Each path is a new rotation, seen through one point. The rows after it are directions, each followed by how far the rotation turns it, in deg/step (0 if it stays put).
Each turn is a multiple of 5 degrees from 10 to 175, or 0.
Each row of a path follows its step; steps can be skipped.
Path 1:
step 0: [ 0.54  3.40 -0.85 -1.50 -1.76  2.71 -0.46 -2.37  3.09  1.02 -2.56 -3.06
  3.57 -1.29 -1.51 -1.29 -3.35  0.56 -0.71 -3.56 -0.71  1.80 -2.65  1.25
 -3.46  0.55  2.46  2.22  2.54  0.88  2.35  2.18 -0.96]
step 4: [ 1.54  2.31 -1.43  0.25 -0.99  1.48 -0.77 -2.90  0.83 -1.69 -2.07  2.50
 -1.50 -0.77  1.25 -1.96  0.57  2.57 -1.42  4.74 -1.95  1.29 -0.93  1.87
  1.98  2.43 -1.66  1.39 -5.17  0.92  4.93  1.56  1.73]
step 6: [ 2.72  4.05 -2.16 -0.80 -2.72  3.78  2.47 -1.94 -0.47 -0.47 -0.51 -1.36
  0.49 -4.94 -1.66  0.78 -3.79 -0.52 -0.19 -0.46  0.55  3.09 -0.41  1.07
 -3.40  1.06 -1.82  2.21  3.41  1.14 -1.92 -0.37 -0.75]
step 7: [-0.31  5.25  0.35  4.57  2.32  3.00  0.61  2.56  1.69 -4.66  0.74  0.11
 -2.27  1.52  1.46 -3.02 -1.23 -0.26 -1.29 -0.43  3.61  1.02  0.68  1.58
 -1.85  0.07 -2.24  0.22  1.68 -0.68  0.06 -1.20  2.72]
step 8: [ 5.64  0.45 -1.66 -0.33 -1.19  1.04  0.90  1.93 -1.76  1.49  1.46  1.47
 -3.01  5.80  1.15 -3.87  1.14 -2.01  0.02 -1.96 -2.22  2.62 -1.29  3.25
 -0.83 -1.16  0.46 -1.15  1.07  0.30 -0.49  0.14  2.55]
step 9: [ 6.77  1.88  3.18 -0.25  0.39  0.06  3.04  1.41 -2.11 -1.72 -0.90  1.29
  3.38  0.24  2.24  1.84  1.95 -2.23  1.19  0.29  1.26  1.42 -1.27  0.43
 -0.59  2.97  1.13 -0.93 -1.57  2.64  2.82  3.24 -0.99]
step 10: [ 0.83  1.85 -2.85  2.49 -3.02  0.62  2.38 -1.77  1.62 -0.12 -2.11  0.67
  2.94 -0.73  1.46 -0.16  3.78  1.69 -4.31  2.59  1.28  0.22  1.48  4.42
  2.36 -0.16 -1.55 -0.59 -3.77  2.84  1.48  0.32  0.91]
step 12: [ 4.97  1.82  0.80 -1.22 -1.17  1.82 -1.05  1.12  3.54  1.71 -1.88 -2.58
 -0.47 -4.29 -2.97 -1.06 -0.17 -1.25 -1.08  0.89  2.84  1.62 -0.56  0.37
 -5.22  1.65 -2.53  0.83  0.11 -1.23 -3.01  0.00  1.47]
step 13: [-1.57  3.38  1.60  1.04  1.84  1.58  1.50  0.44  3.51 -1.59  1.73 -2.40
  1.15  2.64  0.28 -4.26  2.27  2.12 -0.90 -3.80  1.51  1.21 -1.26  1.23
 -4.55  0.37 -0.76  1.58 -0.41 -0.49  2.57  0.52  4.13]
step 14: [ 3.82  2.48 -0.06  1.10 -0.24  2.07 -1.36 -0.95 -1.05  2.85 -1.00  2.12
  0.72  6.70  0.35 -0.35  2.44 -0.64 -2.38 -2.56 -2.99 -1.24 -1.62  1.77
 -2.68 -1.50  0.29  1.72  1.96 -0.80 -0.46  3.24 -1.39]
step 16: [ 1.86  2.49 -0.40  1.28 -3.29  2.81  0.87 -1.51  3.19  0.46  3.11 -0.78
 -0.19 -0.92 -1.24 -0.61  2.80 -0.25 -5.95  0.33  1.68 -0.95  0.35  0.07
  5.41 -0.12  0.93  1.02 -3.49  0.61  2.11 -1.76 -0.65]
Speeds:
[ 0.36  0.66 -0.73  0.13 -0.85 -0.90  0.21 -0.06  0.06  0.92  1.02  0.16
  0.50  1.39 -0.77 -0.61 -0.53  0.86 -0.02 -1.30 -0.89 -0.04  0.95 -0.78
  0.59 -0.87 -0.40 -1.55  0.12 -0.66  0.41 -0.21 -0.16]
125
[ 0.29 -0.43 -0.17 -0.31 -0.24  0.19  0.36 -0.51 -0.07 -1.34  0.16  0.42
  0.27 -0.13  0.96 -0.63  0.67  0.80 -0.59  0.07 -1.26 -0.67 -0.01  0.30
  0.15  1.22  1.05 -1.11 -0.91 -0.54 -0.90  1.16 -1.46]
65
[-0.67 -0.04 -0.35  0.91  0.93  0.54 -1.12 -0.70  0.31  0.80 -1.34  1.63
 -0.53  1.09  0.97 -0.59 -1.29 -0.14 -0.44  0.41 -0.32 -0.31 -0.46  0.02
 -0.56 -0.41  0.10 -0.91 -0.63  0.59 -0.20 -0.58  0.03]
110
[-1.72  0.41  0.35 -0.52 -0.24  0.51  0.20  0.31  0.45  0.01  0.39  1.03
 -1.16  0.40 -0.42 -0.53  1.86  1.10 -0.33 -0.51  0.42 -0.26 -0.09  0.68
  1.21  0.31  0.10 -0.26  0.26  0.94 -0.28 -0.48  1.05]
125
[-0.04 -0.80  0.54  0.06  0.39  0.19 -1.42 -0.42  1.68  1.28 -0.30 -0.44
  1.43 -0.03 -0.54  0.17  1.55  0.19 -0.54 -0.99 -0.06 -0.96 -0.49 -0.33
 -0.70 -0.01  0.30  0.47 -0.34 -0.86  0.24  0.14  0.02]
25
Path 2:
step 1: [ 2.69 -1.60 -2.46 -1.60 -2.39  2.90 -2.01 -1.28 -0.21  2.49  2.75  0.37
 -0.15 -2.48 -0.07  0.52  2.29 -0.36 -0.53 -1.09  0.15  0.87  1.54 -5.25
  1.68  3.48 -0.93  2.03  0.72 -1.28 -3.06 -1.34  1.82]
step 3: [-3.03 -1.80  2.79 -0.59  1.29  0.61 -0.87 -1.13  0.29 -0.89 -0.91  0.49
 -1.89  1.02 -0.82  0.31  3.77  1.82 -1.15  2.35  0.71  2.88  2.45  1.40
 -2.78 -2.57 -1.50  3.12 -3.72  3.32 -2.37  1.46  0.71]
step 4: [ 2.58 -2.04 -3.49 -2.22 -0.37  2.53 -1.92  0.19 -1.51 -0.03  0.34 -1.40
  0.28 -0.79 -0.83 -1.75  2.62  0.32 -3.97  0.04 -3.59 -3.55  0.71 -3.46
  3.48 -0.77 -0.26  3.13 -0.59  1.29 -0.69  0.03 -0.06]
step 6: [-2.31  1.80  3.62 -2.13  0.66 -0.44  1.56 -3.50  1.11 -4.71  1.96 -0.67
 -1.68 -1.56 -0.06 -0.74  1.42  3.47  1.69  2.12  0.62  1.66  1.47 -0.86
 -1.13 -2.08  1.29  2.41 -0.65  1.07 -2.89  0.31 -2.38]
step 7: [ 0.89 -4.15 -1.84  0.06 -1.07  1.03 -1.93 -3.66 -1.59  0.18  3.23  0.67
  1.18  2.04 -0.45 -3.18  1.81  1.11 -3.19  1.03 -3.07 -1.32  1.57  1.32
  2.41 -0.61 -1.33  0.88  2.46  0.20  0.96  0.84 -4.01]
step 8: [ 2.20  1.74 -0.83 -1.75  0.05 -1.23  3.72  2.55 -2.83  1.71 -3.65  0.37
 -0.08  1.73  0.77 -0.67  1.02 -2.11  2.42  0.63 -1.35 -2.59  1.31  0.83
 -2.64 -0.50  1.06  2.31  3.03  2.42  2.60  1.70 -3.11]
step 9: [ 0.79  3.30  0.39  0.10  0.61  0.84 -0.77 -0.34  2.66 -1.79 -0.29  1.24
 -2.75 -2.39  0.20 -3.13 -0.65  2.69  2.91  1.03 -2.56  1.97  2.38  0.37
 -1.23 -0.85  3.87 -1.13  0.46  1.20 -4.87  2.25 -0.70]
step 10: [-1.33  1.26 -3.69 -2.09  1.66 -1.94 -0.81 -2.12  1.50 -0.37  4.90  0.61
  1.12  1.83  1.37 -3.03 -1.01  2.05 -3.24 -1.53 -2.57 -2.53  0.29  1.61
 -0.02  0.07 -0.84 -0.37  2.14 -3.61  0.43 -0.89 -2.14]
step 11: [ 2.55 -0.57  2.67 -0.61  0.63 -3.58  2.57  2.58  0.97  0.14  0.18  1.20
  2.34  1.03  1.19  1.34 -0.49 -2.55  0.00 -0.45 -2.37  0.47 -0.88  3.20
 -3.28 -1.53 -1.42 -1.07  2.75  4.13  2.60  0.52 -2.69]
step 13: [ 1.19  0.07 -2.53 -1.90  0.86  0.40 -1.49  1.32  1.00  3.02  5.21  2.68
 -1.49  0.24  0.97 -3.21 -1.91  0.74 -1.15 -1.07  2.83 -1.81  0.54  0.57
  0.42  3.65  1.62 -2.85  3.03 -2.01  0.95 -0.92  0.28]
step 15: [-1.89 -2.17  1.03  1.02  0.85  1.07 -1.58  1.78  3.47 -2.49 -1.83  1.48
 -0.38 -0.35 -2.28 -1.18  2.78 -2.03 -1.95 -5.60 -0.27  2.73  0.99  2.21
  0.77 -0.46  1.52 -2.37 -2.92  1.12 -1.75  0.75 -0.91]
Speeds:
[ 0.23 -0.42  0.30 -0.37  0.23 -0.91  0.63  0.28  0.00  0.74 -0.84  0.39
 -0.46  0.85 -0.50  1.39 -1.51  0.90 -0.37  0.44  0.11 -1.52 -0.15  0.02
 -0.28  1.68 -0.76 -0.20 -0.12  0.19  0.11  0.54 -1.07]
125
[ 0.86  0.30 -0.06  0.29  0.89 -0.38  0.08 -0.85  0.23  1.59 -0.47  0.36
  0.24 -0.04 -0.50  0.27  0.86 -1.28 -0.20 -0.58 -0.73  0.53 -1.73 -1.66
 -0.03 -0.41 -0.30  0.06  0.36  0.04 -0.07 -0.06 -1.21]
110
[ 0.58 -0.85  1.51 -0.68 -1.02 -0.02  0.70 -1.05 -0.94 -0.43  0.87  0.40
 -0.17 -0.54  0.04  0.54 -0.53 -0.10  0.06  0.24  0.81  0.39 -0.37 -0.24
  0.81  0.08  0.86 -0.34  0.69  0.18  0.70 -1.94 -0.71]
60
[-0.10 -0.10 -0.25  0.47  0.20 -0.91  0.73  1.17 -0.68  1.18 -0.07  0.02
  1.63 -2.07  0.45 -0.78  0.26  0.96  0.34  0.13 -0.15  0.36  0.24  0.40
  0.64  0.52 -0.69  0.50 -0.47 -0.06  0.84 -0.49 -0.60]
120
[ 1.07 -0.20  0.37 -0.07  0.53  0.63 -0.72  0.02  0.88  0.36 -0.29  0.56
  1.65  0.29  0.37  1.58  0.74  0.93 -0.35 -0.97  1.08  0.20  0.10  0.03
 -0.35  0.36  1.25 -0.24 -0.78 -0.68  0.75  0.05  0.81]
20
